In the data rows, zero lies at 4.5, halfway between 4 and 5.
Some points, each followed by its number:
[4 6 5 5 6 5 5 5 5 7 5 5 4 4 3 4 2 5 2 4 3 2 4 2 5 5 5 4 5 7 6] 0
[5 3 9 9 3 9 8 9 3 7 5 4 0 3 7 1 0 4 0 4 0 3 7 1 4 4 6 3 4 9 8] 1
[4 4 7 5 5 6 2 7 6 5 7 4 4 3 3 8 4 3 3 3 3 2 6 3 2 3 4 6 4 7 4] 2
[6 3 3 6 4 4 5 3 4 3 3 5 5 6 6 4 5 5 4 7 5 3 4 4 6 4 4 5 5 3 4] 3
[3 3 6 6 4 6 5 6 4 4 5 5 4 3 5 4 3 5 3 6 2 4 4 3 5 3 6 5 5 7 6] 4
[5 4 3 4 4 4 5 4 4 4 3 4 5 5 5 4 6 5 6 6 5 6 4 6 5 5 4 4 4 2 4] 5
[4 5 6 7 2 6 4 5 2 3 7 6 1 3 7 3 3 3 4 4 4 7 4 6 4 4 7 5 3 6 6] 6
[4 4 4 4 4 4 5 5 4 4 4 4 5 5 5 4 5 5 6 5 5 6 4 6 5 5 5 4 4 3 4] 7
[5 5 4 4 3 4 5 5 3 3 6 5 4 5 5 3 5 4 7 4 6 8 4 7 5 5 5 3 3 3 4] 8
[5 4 2 4 4 4 6 3 4 4 3 5 5 6 5 3 5 5 5 6 5 5 4 5 6 5 4 4 5 3 5] 9
[6 5 4 6 3 3 5 1 2 0 3 4 4 5 7 2 7 4 6 4 8 8 5 6 6 5 5 5 5 3 4] 10
[5 9 3 3 1 3 0 3 3 5 9 5 3 5 2 4 3 3 7 0 9 9 4 7 1 9 4 2 1 6 3] 11
[4 6 0 0 6 3 0 2 7 5 5 5 8 5 1 7 7 6 8 4 8 6 3 6 4 6 3 5 5 1 2] 12
[4 5 6 6 3 6 2 5 4 4 7 5 2 3 3 4 2 4 3 2 5 5 5 3 3 5 6 5 4 9 5] 13
[5 7 5 4 3 4 2 4 4 4 7 5 3 4 3 4 4 4 5 2 8 8 4 5 3 6 5 4 3 6 4] 14
[5 3 7 6 5 6 8 6 4 6 3 4 4 4 6 3 3 5 2 6 1 2 6 2 6 4 5 4 5 7 6] 15
[4 5 2 3 5 4 2 3 5 4 4 4 6 5 3 6 6 5 6 4 7 5 4 5 4 5 4 5 5 3 3] 16
[5 2 9 9 1 6 6 6 2 3 6 7 0 6 9 6 2 1 2 9 0 3 5 6 2 0 5 6 2 6 8] 17
[4 5 4 4 5 4 5 4 5 5 4 4 5 5 4 5 5 5 5 5 5 4 4 5 4 4 4 4 4 3 4] 18
[5 3 6 7 2 5 7 5 3 4 4 6 3 6 6 4 3 3 4 8 1 5 4 6 4 2 5 4 4 5 7] 19
[5 6 3 4 4 1 3 2 5 2 6 5 6 6 4 5 6 3 7 3 9 8 3 8 4 5 5 5 4 1 3] 20
[4 6 1 1 6 3 2 3 6 4 4 5 7 5 2 6 6 6 7 4 8 5 3 6 5 5 3 5 5 2 3] 21
[5 7 5 5 1 5 1 5 3 4 8 5 2 4 3 3 2 3 4 1 7 8 4 5 2 6 5 4 2 8 4] 22
[5 6 2 3 5 3 5 4 5 6 4 4 5 6 3 4 5 5 6 4 6 6 3 6 5 6 3 3 4 3 4] 23
[5 5 4 4 4 4 4 4 4 5 5 5 5 5 4 4 5 4 5 4 6 5 4 5 4 5 4 4 4 4 4] 24
[5 4 4 4 3 4 5 4 3 2 5 4 5 5 6 4 7 4 8 4 7 8 4 7 5 5 5 4 3 1 4] 25
[4 6 0 1 6 1 2 2 6 4 4 5 8 5 3 6 8 6 8 5 9 5 3 7 5 5 3 5 5 0 2] 26
[5 3 9 7 4 8 8 8 4 7 3 5 1 4 6 2 1 5 1 6 0 2 6 1 5 4 5 4 4 9 7] 27
[4 5 8 4 5 5 1 5 6 3 7 3 4 1 3 7 5 3 5 0 6 4 7 3 2 5 5 7 4 7 2] 28
[4 3 3 4 6 4 6 4 5 4 3 4 6 6 5 5 6 6 5 6 4 3 4 5 5 4 4 5 5 2 4] 29
[5 5 8 7 3 5 2 3 4 1 6 3 3 3 6 6 7 3 5 1 7 5 7 5 3 3 5 7 4 5 3] 30
[4 5 3 4 5 2 5 3 4 3 5 4 6 5 5 5 6 4 6 5 6 5 4 6 5 5 4 4 5 2 4] 31
[4 6 2 0 9 4 1 5 8 6 5 2 8 2 0 6 6 7 5 0 9 3 5 2 5 9 4 4 6 4 1] 32
Which point above is nearest to each new point, looking only along the 2 directions in which the numbered points spread most? Its number follows each.
[5 4 5 4 5 6 4 5 5 5 3 5 5 4 4 5 4 6 3 5 3 3 5 2 5 4 4 6 5 6 5] 0
[5 2 9 9 1 8 3 8 4 3 9 6 0 3 8 9 2 0 2 6 0 2 7 4 0 0 5 9 1 9 6] 1
[4 4 6 6 3 5 4 5 3 2 5 5 3 3 6 4 5 4 4 5 4 5 5 4 5 3 6 5 4 5 5] 0
[2 3 6 7 3 7 6 7 3 3 5 5 3 3 7 3 2 4 4 6 0 5 3 4 6 3 7 5 5 7 7] 15
[4 6 4 4 9 5 5 5 7 9 3 5 6 5 1 4 0 6 0 4 2 0 4 0 5 5 4 4 8 9 6] 0
[7 7 1 0 7 0 3 1 7 7 3 4 8 6 1 6 8 5 7 2 9 4 5 6 4 7 1 3 4 0 1] 12
[5 4 3 6 3 3 7 3 3 4 3 5 4 7 6 2 4 5 5 8 4 6 3 6 6 4 5 3 5 3 7] 3
[4 5 4 4 5 5 4 5 5 5 4 4 5 5 3 4 3 5 4 4 4 4 4 4 5 5 5 4 5 5 5] 24
[4 3 6 6 4 5 4 4 3 3 5 4 4 4 6 5 6 4 5 5 4 5 5 5 5 2 5 5 4 5 5] 0
[4 6 2 2 5 3 5 4 5 5 4 3 6 4 2 2 5 5 7 2 6 7 4 5 5 8 5 3 6 4 5] 16
[4 5 6 5 4 6 4 5 4 5 6 5 3 4 4 4 2 4 3 4 4 4 5 3 4 5 6 5 4 7 5] 6
[4 5 4 4 7 5 5 4 6 7 3 4 5 4 3 5 3 5 2 5 3 1 4 2 5 4 4 5 6 6 5] 0
[5 5 2 0 8 4 2 4 7 5 4 3 8 3 2 6 7 7 5 1 9 3 5 2 5 7 3 5 6 3 1] 20
[4 5 2 0 9 5 1 5 8 7 5 3 8 2 1 7 6 7 4 1 8 2 5 2 5 7 3 5 6 4 1] 32
[4 2 5 6 4 5 6 4 3 2 4 5 4 4 8 5 7 4 5 7 3 6 5 6 6 1 5 6 4 2 5] 3
[4 4 6 5 5 6 4 5 5 4 5 4 4 3 5 5 4 4 3 4 3 3 5 3 5 3 5 6 5 6 5] 0
[5 5 3 1 9 4 0 3 8 4 5 2 8 2 3 9 8 7 4 0 9 1 7 1 4 6 3 7 6 3 0] 32
[5 4 3 5 4 4 6 4 4 4 3 5 5 6 6 4 5 5 4 7 4 4 4 5 6 4 4 4 5 3 5] 3
[4 6 2 2 6 3 5 4 4 5 4 4 6 4 2 2 5 5 7 3 6 7 4 5 6 8 5 3 6 4 5] 16
